[[ 42.9  14.3 -48.9  54.1   0.6  43.0  19.2   4.7  14.7  11.3]
 [ 52.5  43.0  39.5 -62.1 -48.0  22.2  -6.0  64.0 -33.2  -6.3]
 [ 46.7 -43.3  44.5  55.6 -28.1   0.3  63.5 -53.3 -20.2  -6.4]
 [ -9.9  10.2 -39.8  52.4  -5.6  60.0   1.6 -37.8 -37.8  49.8]
 [ 54.5  65.8   4.3 -62.7  11.7 -64.6  36.2  32.2 -16.0 -36.2]
 [-63.8  43.4  48.1 -31.0  58.0  15.7  22.0 -61.4 -28.2 -30.3]
 [ 17.9 -37.0  33.7  -3.8  14.2 -38.3 -59.1  52.3   3.7  55.7]]
->
[[ 42.9  52.5  46.7  -9.9  54.5 -63.8  17.9]
 [ 14.3  43.0 -43.3  10.2  65.8  43.4 -37.0]
 [-48.9  39.5  44.5 -39.8   4.3  48.1  33.7]
 [ 54.1 -62.1  55.6  52.4 -62.7 -31.0  -3.8]
 [  0.6 -48.0 -28.1  -5.6  11.7  58.0  14.2]
 [ 43.0  22.2   0.3  60.0 -64.6  15.7 -38.3]
 [ 19.2  -6.0  63.5   1.6  36.2  22.0 -59.1]
 [  4.7  64.0 -53.3 -37.8  32.2 -61.4  52.3]
 [ 14.7 -33.2 -20.2 -37.8 -16.0 -28.2   3.7]
 [ 11.3  -6.3  -6.4  49.8 -36.2 -30.3  55.7]]

[[ 29.0  29.9   7.1  15.6  11.9  30.2  33.9   7.7 -10.9  -0.9  36.6 -17.7
  -14.4 -14.6   6.0]
 [ 34.7  -0.9  18.3  -7.3  37.6  29.6  48.4  -0.4 -27.8  -8.5  48.2   4.3
  -45.1 -21.3 -25.0]]
->
[[ 29.0  34.7]
 [ 29.9  -0.9]
 [  7.1  18.3]
 [ 15.6  -7.3]
 [ 11.9  37.6]
 [ 30.2  29.6]
 [ 33.9  48.4]
 [  7.7  -0.4]
 [-10.9 -27.8]
 [ -0.9  -8.5]
 [ 36.6  48.2]
 [-17.7   4.3]
 [-14.4 -45.1]
 [-14.6 -21.3]
 [  6.0 -25.0]]

[[-36.5  48.1  -7.5  43.5  33.9 -15.8]
 [ 23.2  13.9 -13.5  12.5  35.5  16.0]
 [ 19.4 -21.3  11.9 -28.5   1.4  16.0]
 [ 42.3 -25.0 -28.1 -38.2 -29.8  -3.2]
 [ 44.3 -30.7 -19.9 -39.1 -29.3  -5.5]
 [-33.3 -12.7  16.2   3.4 -14.2  17.0]
 [ 24.8 -39.1  11.6 -26.5 -14.8  31.5]
 [-33.0   1.1  18.8  13.7  35.7   5.1]
 [  4.7  42.3 -43.6  35.7   1.3 -23.1]
 [-23.7 -33.4  16.9   0.9 -23.4   8.8]]
->
[[-36.5  23.2  19.4  42.3  44.3 -33.3  24.8 -33.0   4.7 -23.7]
 [ 48.1  13.9 -21.3 -25.0 -30.7 -12.7 -39.1   1.1  42.3 -33.4]
 [ -7.5 -13.5  11.9 -28.1 -19.9  16.2  11.6  18.8 -43.6  16.9]
 [ 43.5  12.5 -28.5 -38.2 -39.1   3.4 -26.5  13.7  35.7   0.9]
 [ 33.9  35.5   1.4 -29.8 -29.3 -14.2 -14.8  35.7   1.3 -23.4]
 [-15.8  16.0  16.0  -3.2  -5.5  17.0  31.5   5.1 -23.1   8.8]]

[[ -1.7  50.0]
 [ 47.0 -18.9]
 [  0.3  -7.1]
 [-31.9   0.3]]
->
[[ -1.7  47.0   0.3 -31.9]
 [ 50.0 -18.9  -7.1   0.3]]

[[ 36.5 -23.5  45.1 -39.0   9.8  -6.1]
 [ 65.3 -64.4  58.0  63.2 -60.7  58.2]
 [ -9.1 -32.9 -10.4  15.1  21.0  57.7]
 [-23.2  23.8 -25.7 -32.4  25.6 -35.6]
 [ 21.4 -17.2 -15.0  30.1 -44.2   4.1]]
->
[[ 36.5  65.3  -9.1 -23.2  21.4]
 [-23.5 -64.4 -32.9  23.8 -17.2]
 [ 45.1  58.0 -10.4 -25.7 -15.0]
 [-39.0  63.2  15.1 -32.4  30.1]
 [  9.8 -60.7  21.0  25.6 -44.2]
 [ -6.1  58.2  57.7 -35.6   4.1]]

[[ -4.4 -19.6]
 [ 37.8  -8.8]
 [ -4.9  -8.0]
 [  5.7 -42.7]
 [ 24.3 -17.9]
 [-16.7  39.3]
 [-21.5  59.4]
 [ 18.2 -23.3]
 [ 12.3 -11.4]
 [ 26.1  -3.3]
 [ 17.3  11.3]]
->
[[ -4.4  37.8  -4.9   5.7  24.3 -16.7 -21.5  18.2  12.3  26.1  17.3]
 [-19.6  -8.8  -8.0 -42.7 -17.9  39.3  59.4 -23.3 -11.4  -3.3  11.3]]
